Each path is a new rotation, seen through one point. The rows after it are directions, each followed by how far the rotation turns it, in degrees per step (0 if it stays put).
Each turn is a multiple of 5 degrees from 10 to 175, or 0.
Each row of a path follows its step; steps can be skipped.
Path 1:
step 0: [ 1.04 -0.85  2.01  0.43  0.23 -2.08  0.85 -0.84 -2.56 -0.79  2.04 -1.20
 -0.64  0.05 -0.99 -2.44 -2.90 -1.15  0.65  3.02 -1.71  0.81  0.57  0.87
  0.73  1.15 -1.78 -0.49 -0.85 -4.17  0.08 -2.61 -0.26 -0.96  0.28 -1.04
 -2.65  1.87 -0.29 -2.29 -0.39  1.94 -2.53 -0.92 -0.98  2.93 -3.87  2.32
 -4.69 -4.80  0.88  0.57  1.65  2.30 -0.74  2.02 -1.25  1.05 -0.10 -3.16
  1.34 -0.19  0.20 -2.46  1.21 -0.32 -1.39  2.04  0.05]
step 4: [-0.35  1.94  2.24  1.32  0.54  3.23 -1.12 -1.23 -2.12 -0.63  2.33 -0.07
 -0.57  0.62 -1.15 -2.65 -3.09 -0.05  2.94  1.52 -0.21 -1.67  1.64  0.10
 -0.23 -0.21 -1.15 -0.14  2.09 -4.95 -0.19 -1.57 -1.18  3.35 -1.02 -2.52
 -1.49  1.35  0.39 -1.30  1.38  1.05  0.10  0.75 -0.19  1.05 -3.26  3.60
 -4.16 -2.63  0.43 -0.49  1.78  1.39 -0.80 -0.80  0.93  1.65  1.12 -2.33
  1.43 -1.72  2.00 -3.53 -0.06 -1.86  0.28  2.38 -0.22]
step 8: [-3.19  0.77  2.17  1.73 -0.38  1.29 -0.39 -0.61 -0.83 -0.77  4.26 -3.98
 -0.47 -1.86  0.69 -2.29 -2.95  1.42  4.05 -0.38  2.31 -0.62  1.94  0.68
  2.05  1.18 -3.73 -0.44  1.06 -3.54  1.36 -2.16 -0.68  0.38  0.43 -2.01
  0.07  3.30  0.75  0.01 -1.22  0.93  0.32  1.21 -1.22  1.15 -0.89  1.37
 -2.94 -1.70  0.64  2.54  0.86  2.59  0.15  1.74 -0.71  1.15  0.13 -1.68
  0.65 -3.12  1.41 -0.93 -0.53 -0.69  0.80  3.49 -1.02]
step 9: [ 3.06  0.33  2.90  1.80  2.36 -2.40 -1.88 -1.93 -1.51  0.64  0.18  1.19
 -1.67  0.87 -0.84 -2.37 -0.77  1.44 -2.47  0.11  0.07 -0.40  1.17 -0.58
  1.42 -1.20 -1.12 -0.77  1.34 -3.75 -2.73 -3.06 -2.13  1.82 -0.87 -1.75
  0.13 -1.64 -2.48  1.35  0.91 -0.82 -2.80 -1.17  1.35  2.76 -2.38  3.01
 -1.93 -3.82  1.55  0.20 -1.05  2.52  0.32  0.88 -1.15 -0.70 -0.08 -2.76
  3.08 -0.37 -2.79 -2.37  0.33 -0.35 -3.05 -0.60  0.63]
step 10: [ 1.41 -0.27  0.57  2.96 -0.08 -1.71 -1.78 -0.29  0.37  3.19  3.01  1.39
  0.11 -0.05 -1.07 -1.46  1.69  3.92  0.92 -2.69 -1.89  0.47  0.21  1.92
  0.92  1.33  0.46  4.14 -1.17  0.34 -0.84 -0.78 -2.17  0.74 -2.61  1.00
  0.61  2.57 -0.38 -0.94 -2.90  0.98  0.15 -2.78 -2.34  1.70 -2.68  0.41
 -3.50 -1.18  1.74 -1.44  0.04 -0.64 -2.75 -1.57 -1.14  0.71  0.09  0.84
  1.29  2.81  0.97  1.18 -3.43 -3.09 -1.90  0.24 -3.58]
step 20: [ 0.40 -0.51  2.27  1.41 -2.39 -1.50 -0.48 -1.44 -0.66  1.50 -1.64 -2.07
  0.67 -0.81  1.01 -0.79 -1.02  1.60  3.62 -1.52  0.04 -1.35 -0.34 -1.27
  0.04 -0.10 -5.69  0.88  1.99 -2.70 -0.13 -1.49  0.97 -0.07 -0.09 -1.25
 -0.65  1.57 -0.86 -1.20 -1.61  2.26 -2.11  0.97 -0.96  2.23 -1.83  0.77
 -0.58  1.09 -0.45  0.66  0.48  1.55  0.21 -0.94  3.20  0.62 -3.22 -2.22
  2.99 -3.13  0.52  0.39 -1.60 -3.38  0.80  5.16 -2.69]
step 22: [ 1.71  0.49  3.06  1.77  1.27 -0.25 -4.44  1.95 -1.33  2.89  2.34  1.75
  0.34 -1.68 -0.50 -1.54 -1.74  1.69 -0.62 -2.35  1.04  0.73  4.28  1.73
  1.64 -2.01 -0.17  0.26 -0.57 -2.00 -1.80 -2.78 -1.75  1.29  0.92  1.62
  0.46  0.42 -1.90  0.17 -0.41  0.37 -1.58 -2.49  1.75  1.74 -4.13  1.05
 -4.05 -2.04  0.87 -0.01 -0.24  1.04  0.41 -0.52 -0.22 -1.51  2.90  0.18
  0.61  1.34  0.23  0.06 -2.35 -2.30 -3.87  0.04 -0.96]
step 23: [ 4.02 -0.99 -0.44  1.54 -1.55 -2.33 -1.30 -0.82 -0.20  3.48  2.77 -1.34
 -0.37 -0.15 -0.40 -0.91  1.89  0.41  1.49  1.22 -0.29  0.74 -2.79 -0.12
  3.35  0.17 -1.07  3.82 -0.39  2.08 -1.28 -0.02 -1.00 -1.81 -2.88 -2.14
  1.19  2.31 -1.54 -0.54 -2.25 -0.32 -3.21  0.07 -2.33  1.51 -2.87  2.62
 -1.16 -1.75  2.30 -0.03  1.96  0.81 -2.22 -1.69 -1.74  3.13 -1.62  0.44
  3.41 -1.44  1.92  0.90 -2.52  0.24 -0.92  0.93 -0.70]
step 24: [-1.87 -1.31 -0.33  2.67  0.33  0.74 -1.35 -0.67  1.50  0.32 -0.72  0.02
  0.34 -1.14  0.83 -0.50  0.13  1.77  2.98 -2.23 -1.48 -0.42  0.26 -0.32
 -3.49  1.26 -7.51  2.36  2.29 -1.68 -1.96 -1.34  0.27 -0.76 -3.68 -0.10
 -0.46  0.42 -1.46  0.74  0.41  0.34 -0.03  2.07 -1.01  0.50  0.90  2.89
 -0.97 -0.37  1.18  0.73  0.93  3.64  0.82 -0.68  2.27  0.30 -0.17 -2.29
  1.69 -1.46 -1.08 -0.04 -1.67 -3.93 -0.40  2.12 -3.07]
step 26: [ 1.77 -0.67  2.56  2.68 -0.08  0.54 -1.41  0.47 -0.53  2.64  3.32 -1.19
 -2.18 -0.67  1.53 -1.59 -2.64  2.36 -1.20 -0.37  0.11  0.24 -0.40 -0.62
  2.60 -4.19  0.60  2.13  1.15 -1.07 -1.14 -1.51 -3.21  1.43  0.67  1.05
  1.36  0.85 -0.47 -0.27 -2.11  1.31 -0.89 -0.86  1.40  1.22 -1.23  1.85
 -3.52 -5.22  1.68  1.33 -0.83  1.80  0.19  1.84 -2.05  0.44  0.87 -2.39
  1.50  1.16 -2.39 -0.46 -1.22 -1.50 -4.03  2.10  0.63]
Speeds:
[-0.29 -0.83 -0.11 -0.38  0.17 -0.16 -0.49  0.81  0.49  0.13  0.02 -0.36
 -0.11  1.13 -0.19 -0.30  0.55  0.10  0.40  0.38  0.13  0.30 -0.17 -0.03
  1.02 -0.01  0.68  0.09 -0.12 -1.08  0.11  0.21 -0.03  0.40 -0.13  0.43
 -0.58  0.05 -0.29  0.71  0.04  0.84 -0.05 -0.97  1.20 -0.43  0.25  0.21
  0.10  0.02 -0.53 -0.13 -0.23  0.35 -0.05 -0.13 -1.07 -0.08  0.42 -0.12
  0.21 -0.23  0.24 -0.43  0.54 -0.31 -0.38 -0.06 -0.39] : 85
[-0.21 -0.40  0.50  0.48  0.23 -0.15  0.40 -0.03 -0.16 -0.26 -0.57  0.01
  0.39 -0.80 -0.32 -0.10  0.52 -0.43  0.15  0.83 -0.01 -0.39  0.58 -0.93
  0.38  0.08 -0.33 -0.34  0.94 -0.57  0.13  0.66 -0.46 -0.53  0.39  0.29
 -1.39  0.37  0.05 -0.45 -0.36 -0.47  1.23  0.48 -0.14 -0.31  0.24  0.53
  0.27  0.22  0.10  0.11 -0.15 -0.07 -0.25 -0.07  0.05 -0.23  0.10 -0.19
 -0.65 -0.73 -0.04 -0.21  0.00 -0.05  0.03  0.97 -0.30] : 85
[-0.32  0.26  0.54  0.31  0.46 -0.06  0.31  0.42  0.61 -0.48 -0.40 -0.13
  0.07  0.38  0.83  0.34  0.17 -0.65 -0.26  0.26 -0.94 -0.35 -0.53 -0.34
 -0.53  0.35  0.03  0.20  0.15 -0.07 -0.80  0.19 -0.24  0.14  0.01 -0.20
  0.38 -0.36 -0.16  0.29 -0.08  0.22 -0.45 -0.79  0.06 -0.79 -0.02  1.16
 -0.03 -0.95  0.58 -0.71 -0.71 -0.38 -0.32 -0.14  0.07  0.48 -0.90 -0.94
 -0.13  0.02 -0.33  0.19 -0.43  0.07  0.54  0.21  0.55] : 125
[ 0.75 -0.24 -0.34  0.09  0.55 -0.45 -0.16  0.16  0.62  0.20 -0.57  0.54
  0.30 -0.28  0.77 -0.15  0.78  0.74 -0.42  0.25  0.91  0.23 -0.05  0.21
  0.12 -0.67  0.11  0.58 -0.99  0.18 -0.22  0.09 -0.49 -0.30 -0.54  0.32
  0.04  0.05 -0.60 -0.34  0.55 -0.03  0.01  0.35  0.14  0.05  0.21 -0.17
 -0.41 -0.14  0.02 -0.03 -0.26 -0.81 -0.87  0.11  0.09  0.28 -0.09 -0.11
 -0.60 -0.34  0.47 -0.51 -1.16  0.97 -0.22 -0.18 -0.73] : 85
[ 0.15 -0.21 -0.38 -0.04  0.05  1.38  0.43 -0.62  0.73  0.61  0.24  1.06
 -0.48 -0.13  0.19 -0.18  0.53  0.07 -0.52  0.62  0.26 -0.27 -0.24 -0.12
  0.11 -0.24 -0.05 -0.14  0.94 -0.19 -0.19  0.06 -0.80  0.31 -0.74 -0.39
  0.71  0.10  0.46 -0.05  0.38  0.45  0.28  0.77  0.65 -0.09  0.38  0.15
  0.32 -0.36  0.08  0.93 -0.11  0.40  0.44 -0.65 -0.24  0.52  0.47 -0.09
  0.32 -0.26 -0.21  0.17  0.09  0.12 -0.02 -0.17  0.96] : 145
